X: rows in 3 groups, each row roughly a mix of its group's directions:
X (107 x 10):
[[ -3 -22 -17 -27   5   0 -11  11  16  16]
 [ 24  10  13   8  -3  -1  -2  36 -10  -2]
 [-32  -2  15 -10   5  28  -7  -1  -4 -11]
 [-16   8   8 -10 -15  22  -5  -8  31  -5]
 [-12 -13  32   1 -11  19 -18   9  -5   8]
 [ -1  21  13  34  -3  -2  12  17  11   1]
 [  3 -11   5  -2 -17 -36  -7  15 -16  -7]
 [-15  -5  29   5  -7  10  -7 -24 -19 -10]
 [-21  25  11   5  19  -6  11 -24  -2  -2]
 [-14  14  16  35  -7  -1  17  -4  -2  -7]
 [  0  22 -16  24   5   4  26  14   0   9]
 [  0 -20  -9   9  24   0 -14 -26  18   3]
 [ 21  -2 -24 -31   3   1  -4   1   1  17]
 [ 13   2 -26  -3  -6 -29  17   8  13   3]
 [-25   6  29  13  -2  -4 -10  15 -10 -12]
 [  2  14   8   4 -28  11  -3  19  -9  25]
 [  8 -27  -4   3  -9 -19  -6  26  -5  18]
 [-22 -12  16  -3  29 -10 -10   8 -17   0]
 [-18  21  16   8 -11 -15   9  23 -15  -9]
 [-44  16   7   2  -5  -4   7   2   3   2]
 [ -9 -11  -1 -17   9 -11 -35   3 -20  -2]
 [-25  32  -3   1 -11  -9  16   7  -9  -9]
 [  0  15 -10  16   7 -35  -4  15   4 -14]
 [  5 -27 -12  -2 -17 -10 -14 -13  16  20]
 [  9  16 -16  -3  26   6  17 -15 -16 -14]
 [-25   3  11  -3  34   1  -3  -3  16 -12]
 [ 19  20 -19   1 -19 -23  -1  12  -2 -13]
 [-14 -26   3 -24 -10  11  -8 -10   7  21]
 [-22  15  23  -3   9  26   4   2 -14  -9]
 [  4  33  -7   3  26   2  17  -9  -6  -2]
 [-20  14  11  -6  18  29   4   7 -11 -14]
 [-19  21  -9 -10  11   3  32  -5 -11  -5]
 [-13  -3  22  -6 -17  26 -15  -9  18   1]
 [  4  11  -3   7 -16 -37  17  11   3   5]
 [  9 -10  -8   0   3 -35 -19   3  -6 -20]
 [ 10  -2  25  23  -2  12   0 -10 -19 -21]
 [-10 -10   6 -13 -11 -15 -28  -2 -13 -24]
 [ -6  16 -21  -6  15   2  17 -31  -2  -6]
 [ 13  -9 -23  -8  28 -13  -7   1  -7  21]
 [  5  16  17  27 -20   9  -7  19   7   8]
 [-24  -9  10 -13  27   7 -17   3   4 -16]
 [-11  22  23  24   4  11   1  21   1   0]
 [ 10   9  11  36  -7   5   9   5 -16 -17]
 [ -5 -17 -22  -7  16  -1  11 -19 -22  15]
 [  7  15 -23   8   3 -34  13  -3   5  -5]
 [  3 -24 -17   6  -3 -25  -5 -12  -9  22]
 [-22   0  12 -13  -2  34   8 -10  12   6]
 [  7   7 -12   3  -9 -36  23   7  -5   8]
 [  8 -19  25   0  -6  24 -25   6  -1   3]
 [-27  -5  26   5   0  15 -16  17 -10   2]
 [-14  -2   7  -6   5  31  11 -24  14 -10]
 [  9  22  -2  15 -31  -3   6  15   1 -16]
 [ 21 -14 -20 -11  -2 -25  -9  14  13   9]
 [-13  16  24  25  -7  16  13   9   9   3]
 [ 38  10 -12  14   9 -15   8   7  -1  -4]
 [ -7   9   8   6   7  40   1  -9  14  12]
 [  8  -3 -28  -8 -10 -14  20 -23  12   0]
 [-20 -26   1 -16  23   5 -15  -5  -7  10]
 [  5 -22  10  -5 -16  13  14   0  -2  32]
 [  6  -7 -15  -4 -21 -28  14  -8  12  18]
 [  6 -15 -20 -26   3 -23  -8  -9 -11 -13]
 [-14 -17   6 -24  29   1   3  -5 -15 -11]
 [-18   5  19 -14   1  18 -17  -4 -12 -26]
 [ -6  33   1  15   3 -19   4   7   4 -23]
 [ 18  -5  -1  19   8  -4 -36   2   8 -13]
 [ -9  33  10  13 -20  18   4  13   2   0]
 [-24   9  15  -9  19  22   9 -19   7   1]
 [ 22  -9 -10  -2 -24 -29   8  10  -5   4]
 [ 25   8   0  27  -9 -19   1   5 -17 -13]
 [-16   3   9  -9  -2  39  -6 -11   1  15]
 [ 14  25   1  -3 -10  26  -9   5   8 -23]
 [ 17   7 -24  18  16  -1  10  21 -17   5]
 [-26  15   7   6  -2  12 -16 -24  17  -8]
 [ 33 -16  -1   4 -17 -16 -11   7  13   6]
 [ -2  -8  16   5  15  28 -27   8  -8 -10]
 [ -7  23   8 -17   5  21  -8   4   1 -29]
 [-23  -3   6  14  32  -8 -10 -11   6 -12]
 [ -5 -25  -2   1  30  14 -10   4 -21   5]
 [-10  23   5  -7  22  15  -7   4 -10 -27]
 [  7  23  -9   1  23  15   3 -18   0 -24]
 [ -4  22 -23   3  12   5  27 -11  11  10]
 [ 14   8  -7  23  33 -10   9   2 -14  -3]
 [ 19 -14  -1 -11 -17 -20 -22  12  10 -15]
 [ 25 -16  -3 -14 -29  -1  -8  -7  -9  11]
 [  8  -2   7  19  25 -22 -13  15   1 -17]
 [-11   8  13 -13  -7  40 -12  -3  -4   0]
 [  1  28 -25  -2   1  16  17  -9  10  13]
 [-19  -6  16 -12  18  26  -6 -16 -14  -4]
 [  0 -29 -15 -14   9 -25   4 -18  -3   4]
 [-21  14  25  -3   2  28  -3 -12  -6  -7]
 [-16   6   4   4  27  24 -12 -11 -17 -12]
 [-22   3   6  19  36  -5  -3   0   2  10]
 [-23  -3  18   5   2  21 -25 -18   0   0]
 [-34 -18  13  -2  -7  20   0  -4   3  12]
 [-18   1  -1  -8  34   6  11 -16   7  17]
 [ -5   1 -22  -4  -5 -30  25   9   0  11]
 [ -9  -7  19   0   9  30 -20  18  -5  -9]
 [-19  21  25   2  -8  17  -8   3  15 -14]
 [-16  -1  -2  -1   5  29  21   0  17  20]
 [ -6 -10 -18 -30  17  -9  -8 -14 -12 -13]
 [-22 -21  15 -21  -2  19 -16 -10  -5   0]
 [-17   4  11 -22 -19  28  -1  -5  14  -4]
 [-23   9   4 -19  12 -12   4  13 -27 -10]
 [  4 -19 -12  -6   2 -40   6  -4  -6  -8]
 [  4  18  14   4 -29 -22  12  -2  16   2]
 [-20  11   3 -17  -6  22  15 -14  15  17]
 [ -5 -23 -27   6   5 -24 -11   4   0  15]]

one row of each group, then the others: which group is each in?
[  2  22 -16   0  26   6  13 -17  -9 -18]	A
[-33   2  27  -6  -1   8   2   8 -18  -5]	N
[-15 -20   4 -21  22   2 -21   6  13  -8]	E

[ 20  -8 -26  -3   0 -32   8  -5   3  -3]	N
[ 18 -24  -1   6   7 -34  -7   9  -4  -2]	N
[-17   1  -3 -16   2   0 -23 -16  -3 -31]	N
[-16  12   1  13  30   1  12  10  22  -8]	E
[ -2 -11  -2   0  29  24 -13  -4 -24  -4]	A
[ 16   6  19  21  -4  -7  16  21   7 -20]	N
[  6  13  -2  -4   6   2  20 -38 -16   1]	A
[ 23  19   1  12 -16  10   6  -1 -27 -13]	E
[-10 -35   1   4   6 -17 -22  10  -5   1]	E
